The rows below fall into families. The same turns and mirrors carry the whole set onto itself and the rows of a family onto each other. For each named row, which other rows are in its family? Write them in the order they are listed.
These 15 rows form 5 families of 3 rows each.
K: [ -9 -27  17  10  -8  -1 -45   5   6 -21]
Y: [  4  47 -19  -4  -2  -9  -6 -21  -9  21]
J: [  8 -39  36  17  -2 -12 -22  -5  -2 -13]
N: [  3  46 -24  -6   3   4   1  -4 -16  31]
A: [ 10 -30  36  16  -2 -22 -21  -1 -10 -19]
L: [  3 -42 -27 -22  32   1   8  37   2   0]
H: [  6  46  -7  -1   4 -13   6 -13 -24  25]
T: [  6 -29 -28 -21  46 -13  18  34   2   9]
B: [  0 -32 -31 -30  35  -8  22  27   0  11]
W: [ 15 -38  31  18  -7  -8 -19 -13   2 -15]
Q: [  8 -34 -22 -22  35  24  10  22  12  24]
X: [-11  31 -11  -9 -26   7  11  -7 -24  25]
C: [  2 -33 -36 -28  29 -10  22  27   4   2]
U: [  8 -23  33  23 -16  -1 -26  -6 -11 -13]
D: [  2  47 -11  -5  -2 -12  -5 -16 -13  27]

The rest of the family of L: N, U
The rest of the family of J: B, D
The rest of the family of X: K, Q
The rest of the family of W: Y, C

The rows below fall into families. The same turns and mirrors carry the whole set onto itself and the rows of a family onto each other. For each named row, which other rows are in its family? Write them in the order they are listed.
These 16 rows form 4 families of 4 rows each.
vunur: [ -5  24 -27  23 -16  -1  49  30 -18  37  18 -16  39 -29 -21]
bofi: [ 38 -40  31   7  14  17  23  -8 -10  26  21  12  55   6 -81]
Zopu: [  6  -9  15  15  11 -14  14   5 -28   6 -42  15  25   7 -22]
Bor: [ 46 -23  33 -10  15  40  16   1  -2  35  16  -2  54 -13 -84]
nusir: [ -9  36 -22   0  -3  19  35  43 -23  48   9  -8  33 -27  -6]
duba: [ 50 -39  13  -9   9  18  16  -3 -24  31  14   3  60  -6 -83]
pemu: [ 12  12  15 -23  40  43  38  31 -16  33  59  26  29  29 -30]
siga: [ 15   6   2 -18  20  27  43  25 -27  21  77   7  25  22 -40]
mosi: [  2  -1  22  -9  26  14   9   3 -25   6 -50  13  21  -7 -25]
nal: [-14  31 -18  16 -10  26  48  25  -5  54  15  -3  43 -36 -20]
fof: [ 47 -43  19  -8  12  11  18  -4 -15  32  19 -15  53  -7 -79]
sefof: [ 17   9  13  -2  35  15  55  19 -13  27  66  18  23  36 -23]
rafo: [  9   3  18   2  29  11   6  16 -19  -4 -48   8  19  -4 -35]
vapi: [ -6  29 -20  19  -8  16  41  38  -7  58  19   7  44 -34 -17]
til: [ 16  21  16  -4  22  23  50  20 -14  12  69  21  29  33 -26]
Defar: [  7   4  25  17  17  12  17   9  -5  11 -56   5  35  -7 -29]

The rest of the family of siga: bofi, nusir, Defar
The rest of the family of fof: mosi, nal, sefof

The rows below fall into families. The same turns and mirrors carry the whole set onto itself and the rows of a family onto each other. For each named row, which other rows are in its family? Write them in the order they are listed.
These 32 rows form 4 families of 8 rows each.
pirez: [  2 -20  14   9   0 -63 -11 -30]
daga: [ 25 -24 -37  59 -16 -45  -4 -36]
sevet: [ 13  -8 -24  45  51 -35  27 -11]
futo: [ 72  -5  -6  16  -4 -46 -35 -29]
zibad: [ 68   1 -40  45  38 -18   8 -32]
bapek: [ 26  36 -14  23  28 -52 -26 -19]
toter: [ 12  -6 -27  62 -13 -47 -13 -32]
zivoz: [ 46 -50   7  25   1 -37   4 -57]
bimo: [ 39 -52   1  39   6 -18  18 -44]
Vuzed: [ 24  30 -32  30  37 -43  -8  -4]
nuru: [  7 -10 -33  38  50 -25  21 -16]
Zago: [ 51 -40   5  19   1 -15  24 -40]
mera: [ 58 -13   2  -8  49 -34   9 -29]
geg: [ -2 -15 -19  39  41 -34  32 -32]
vip: [ 20  20 -33  34  36 -65 -26 -23]
geno: [  4 -16  22  14  13 -65  10 -36]
tosi: [ 66  -4 -48  38  23 -13 -14 -25]
rit: [ 29  30 -25  14  30 -62 -22 -18]
sufu: [ 41 -13   7  -6  44 -53  25 -21]
zabes: [ 57 -13  -3   9 -15 -45 -30 -50]
radi: [ 44   5  13  -5  52 -35  -1 -26]
tosa: [ 12 -19 -25  67  -2 -48 -20 -37]
feb: [ 29  -8 -33  59  -8 -28 -29 -39]
Kanu: [  1  -7  17  39   6 -67  -5 -25]
rure: [ 64 -10   8  15 -14 -55 -24 -43]
Pipel: [  2 -19  21  14  15 -64   7 -18]
katif: [ 55  17   1   2  -2 -52 -25 -44]
maf: [ 58  -2   0 -14  38 -31  15 -25]
vudar: [ 68  -1 -46  39  21 -18 -10 -44]
Fulaf: [ 72 -14 -43  13  29 -13   1 -35]
moti: [ 13 -36 -26  51  39 -27  22 -17]
sez: [ 45 -56 -13  31   8 -27  24 -41]

The rest of the family of rit: toter, bimo, nuru, mera, rure, Pipel, vudar
The rest of the family of radi: pirez, daga, futo, zibad, Zago, geg, vip
The rest of the family of tosi: sevet, bapek, geno, zabes, tosa, maf, sez

The rows below fall into families. The same turns and mirrors carry the whole set onto itself and the rows of a family onto each other. For each named row, which other rows are in its family? Write them in the order they are listed.
These 40 rows form 5 families of 8 rows each.
vib: [ -4 -31  11  22   7  -5 -23 -35 -10 -15   5   6 -21  -4   3  -9 -17  -7
  -4  -1   8   4 -17 -31  31  40  12]
sume: [ 38  13   6 -19 -16 -30 -18  34  -4   0 -13  -5 -19  -1  54  10   1 -13
  42 -20  15  24 -10   7  16  -8  15]
Mutur: [ 28  -3 -41   6 -43 -23  14   4  16 -36 -18  12  -1 -35  16 -12  37  17
  13  32   6   7   8 -18  10 -24   6]
vop: [-34 -11 -43  10 -33  16 -12 -28  19  20  -2  13  21   3 -19 -51  16  35
 -22  39  -9  15 -20 -13  12  -9 -15]
zizev: [ -6 -11 -17 -31  13   4 -45  33  -5   2   2  40 -14 -40  16 -38  -8  12
 -17  28   0  41   8  16  37 -18  12]
ruk: [ 28   1   8 -25   8 -29  -4  42 -18  -8  -9  -7 -17   6  36  13 -11 -25
  38 -20  14  35 -24  10   3 -10  23]
Kasez: [ 34 -16 -50  -7 -14 -32   0  -2  14 -38 -24  13  -2 -42  19  -5  28  21
  20  28  -4  -2  -4 -17  -7 -14   0]
kigab: [ -5 -21  15  19  23  -7 -16 -29   0 -39  13   3 -22  -6   7 -12 -11   9
  -4   2  10   3  11 -14  30  24   8]
guku: [-43  13  24 -23  13  11 -30   6 -26  44  -3  -6  -1  36  11 -33  -3  -2
 -10 -17  -6  37 -42  18   9 -10   1]
Vofat: [  3   9 -11  11 -20 -20  24 -28  18  15 -29 -36  12  38  -4  -5  32   7
  27 -20  11  -3 -38 -18 -22  -8   7]
sufo: [-39  12  23 -14   7  19 -18   5  -3  60  -3  -7   3  39  -8 -37  -5   0
  -7 -18  16  40 -29  19  19 -13  21]
suta: [-21  -3 -10 -14 -12  -6 -49  34 -17 -13   5  26 -10 -28  14 -35 -10   5
  -9  31 -16  39   6  19  50 -33  14]
viti: [-11  19 -42 -39 -23 -12  10  57   4  31 -35   8  17   8   9 -19  23  18
  20   8   8  34 -31   9 -15 -55   4]
dubod: [-49 -12 -41   4   0  22  -4 -26  12  14  -4  13  18   8 -34 -44  19  33
 -32  33   0  15 -13  -8 -10 -12   5]
tisa: [ 29 -20 -51   7 -23 -11   0  -6  20 -36 -18  15   1 -35  13  -3  35  29
  21  40   4  14   3 -27  14  -8   6]
bon: [-10   5 -15 -25   1   8 -44  48  -8  -6  -4  24 -20 -33  26 -20  -7  16
 -15  22 -26  39  10  25  31 -21  11]
Gine: [ -4 -25  13  13  11  -3 -27 -52   9 -19  18  -3 -17  -8   4 -17  -7  -1
  -5   6  -1  14  -6 -13  35  28   6]
ker: [  7  -6 -16  13 -18 -17  22 -35  13  20  -9 -14  20  41  -5 -17  30   7
  21  -9  43  -3 -31 -25 -23   2  10]
gopo: [ 39  13   3 -18  -6 -20  -2  33   5  -8  -2  -7 -24   1  51   5  -4  -9
  35 -36  33  20 -20  18   0 -13  10]
Sav: [ -5  21 -46 -23 -27 -13  10  46  16  46 -36   6  22  22  11 -12  32  12
  13  29  17  38 -22   2 -14 -47  13]
zevez: [-35   4  12 -17  28  15 -38   5 -13  49   3  -5  -3  43   7 -23 -15   4
  -6 -22  10  30 -32  19  -8   5  15]
Pomu: [ -7 -25  18   8  11   2 -33 -35  -7 -32  21   3 -22 -14   9 -20 -12  12
  -5 -14  -2   0  -2  -2  24  28   9]
nin: [ -4  23 -46 -34 -43  -2  -9  39   7  51 -27   3  20  14  18 -24  32  13
  11  14   9  35 -32  14 -23 -42  12]
nurez: [ 30  11  10 -20  -8 -22 -23  24  -5   3 -29  -5 -27  -7  46  -5  -7 -18
  39 -28  24  41 -24  17   1   2  27]
lurak: [  3  -7 -11   2 -10   3  21 -30   8  17 -16 -21  23  28 -12  -2  25   6
  28 -15  30   1 -50 -16 -31   6   4]
fozat: [-48  -7 -44  -1 -19  10  -1 -22  19  20  -1  18  19  -1 -32 -54  30  26
 -22  27 -18  19 -13  -5   5 -10  -8]
feda: [-44  -9 -33   7 -11  13 -20 -24   0  20 -10  15  19   5 -24 -43  27  34
 -27  48 -17  19  -1 -16   3  -2   7]
Bisu: [ 29 -20 -54   0 -29 -27  16   4  36 -29 -16  13  -1 -34   2   0  18  21
  24  29  16  10   1 -21   8 -15   8]
sov: [  8   6  -4  17 -10 -14  30 -31  -3  10 -13 -18  13  32   1   6  29  17
  19 -13  32 -11 -45 -23 -21   0  10]
rarus: [-41  21  10 -21   5  25 -23   1 -20  39   0 -12  -3  36   0 -30 -18  -4
  -8  -7  -8  34 -48  18   1  -1  17]
nizu: [ -8 -23  13   5   7  -9 -13 -35   8 -24  11 -16 -17 -16   6 -22 -13   7
 -22 -17  14  -2 -10  -3  25  35   3]
nof: [ 12  -8 -24  -1 -12  -8  36 -20  19  26 -14 -18  14  37   2  -2  18  11
  22 -11  23   7 -48 -23 -37  15   0]
meko: [  1  23 -41 -26 -17  -5  -8  38   5  40 -35  22  15  15   6 -20  37  13
  30  28  -6  44 -19   6 -12 -58  17]
neniv: [-37  17  21 -21   9  -2 -24  15 -10  49   1  -5  -4  39   6 -29 -14  -8
 -13 -29  13  27 -31  23  -4 -11  13]
nidan: [ 35 -34 -44   9 -30 -39  10  12  21 -29  -9  22   6 -27  17  -8  20  18
  24  27  14  12   7 -20  13 -16  -5]
ven: [-14  -1 -22 -23  -2 -18 -43  38   3  -5  -3  29 -25 -27  21 -34  -7  12
 -15  26 -21  47  13  12  48 -29   6]
Nor: [ -4  19 -47 -34 -29  -9  11  47  10  28 -18   3  20  11  16 -27  20  18
  22  19  -2  43 -25  25 -18 -60  -2]
Pav: [-19  -4 -23 -31 -11   6 -51  39  10   4   0  28 -11 -27  20 -37  -7   7
 -15  25 -15  49  21  22  29 -20  12]
Zolu: [ 37   0  14 -25   6 -25 -13  28 -10  -6 -18  -7 -21   1  45  22 -16 -10
  37 -16  27  28 -26   0  15 -13  18]
tuda: [-32 -13 -41   0   4   9  -1 -19  14  16   6   8  28   6 -32 -37  28  40
 -32  38 -13  -3  -8 -17  10 -28  -6]

The rest of the family of tuda: zizev, Kasez, Vofat, sufo, nurez, nizu, meko
The rest of the family of tisa: sume, dubod, Sav, Pomu, sov, neniv, Pav
The rest of the family of suta: vib, vop, ruk, rarus, nof, nidan, Nor

The rows below fall into families. The same turns and mirrors carry the whole set onto itself and the rows of a family onto each other. For each named row, which other rows are in its family? Write them in the order they are listed.
These 40 rows form 5 families of 8 rows each.
geru: [ 26  -8 -10 -29  -6  20  53  69 -13 -25   6]
sasif: [-17 -48 -10   9 -31  10  34  34 -38 -41  -1]
zege: [ -6   3 -16  17 -20 -20 -19  11  17 -29 -14]
malo: [-24 -29  -9 -11 -17 -42 -12  28  11 -62 -18]
Retal: [  0  -4  23 -22 -17 -33  32  23  44 -52 -30]
Fibi: [-34 -31  13   3 -16   5  36  30 -24 -53  22]
Zod: [ 32 -18   9 -28 -19   8  66  59   3 -45  21]
sudug: [ -7  12 -30   3 -18   3  10  -9  15 -58 -16]
tate: [ 21   4 -22 -13  -7  34  59  41 -13 -35  -5]
Sofub: [ 12 -13 -35   1 -20  -5  16  48 -32 -30  37]
poge: [-16 -37  -8   4 -16   7  52   5 -12 -63  15]
Tika: [  0 -20  11 -21 -36 -43  46  80  -2 -46  -2]
zube: [-18 -34  23 -22 -10  -3  53  22   8 -74 -14]
lize: [ -8 -24   7  -2 -39 -52  -9  35  20 -58  -4]
baza: [ 21 -33  15 -19 -30 -19  38  86  -9 -36   7]
Favak: [-33 -23   6  10   0   8  42   6  -5 -48 -13]
fes: [ 27  10  -6  -9 -37  31  58  54  -4 -30   0]
muv: [-23 -30  -8  20 -19   5  11  36 -32 -43  20]
Vonu: [-13 -23   7  -8  -8   6  58  34  29 -71 -32]
fifil: [  1  -1 -37  20 -25 -14  -5  58 -15 -22  17]
nikaz: [ 46   2 -21 -20 -23 -32   6  61  32 -38  11]
mam: [-18 -14  -8   9 -40 -37  -1   7  27 -58 -12]
bobus: [ 16 -24   5 -18 -19 -18  42  19  51 -75 -13]
suben: [  3   2 -26   0 -18  31  -1   3   9 -45 -17]
Vom: [  9 -37  23 -13 -35 -35  17  78  17 -42   6]
dega: [-21 -37  23  -1 -18 -43   6  55  -9 -32   5]
ril: [ 21  28  -7 -30 -24 -19  12  50  44 -51 -18]
Kag: [ 10 -17  22 -24 -11  -3  71  59  -8 -26  -9]
ripi: [ 37   9   0 -19 -32 -31  10  64  14  -8  -8]
mepun: [ 24  23 -18  -7 -13  19  45  15  17 -24 -26]
suvo: [ -3 -17 -38  13 -20 -31  -8   8  16 -57   4]
vuso: [ 30  12 -37   6 -36 -13  -5  55  -1 -19   3]
karun: [ 41   6 -31 -22 -29 -22  15  46  37 -29 -26]
lat: [  7 -22  18 -40 -21  -2  56  18  29 -60 -22]
taf: [ 36   5 -39 -17 -12  22  33   7  12 -43  -1]
livur: [ 38  10  -7 -35 -26 -22  38  41  40 -50 -29]
besu: [ 16   4 -23 -13 -45 -19 -12  49 -22 -19  13]
dev: [ -2  14 -40  -7 -13  18  35  -2  -3 -41 -12]
Pufu: [ -6 -40   9  -1 -27 -46  25  59   7 -60  26]
zer: [  4 -11 -19  13 -16   8  21  46 -36  -4   7]

The rest of the family of bobus: Zod, Sofub, poge, nikaz, suvo, taf, Pufu
The rest of the family of Favak: zege, Retal, dega, Kag, ripi, mepun, zer
The rest of the family of baza: sudug, tate, zube, lize, muv, vuso, livur

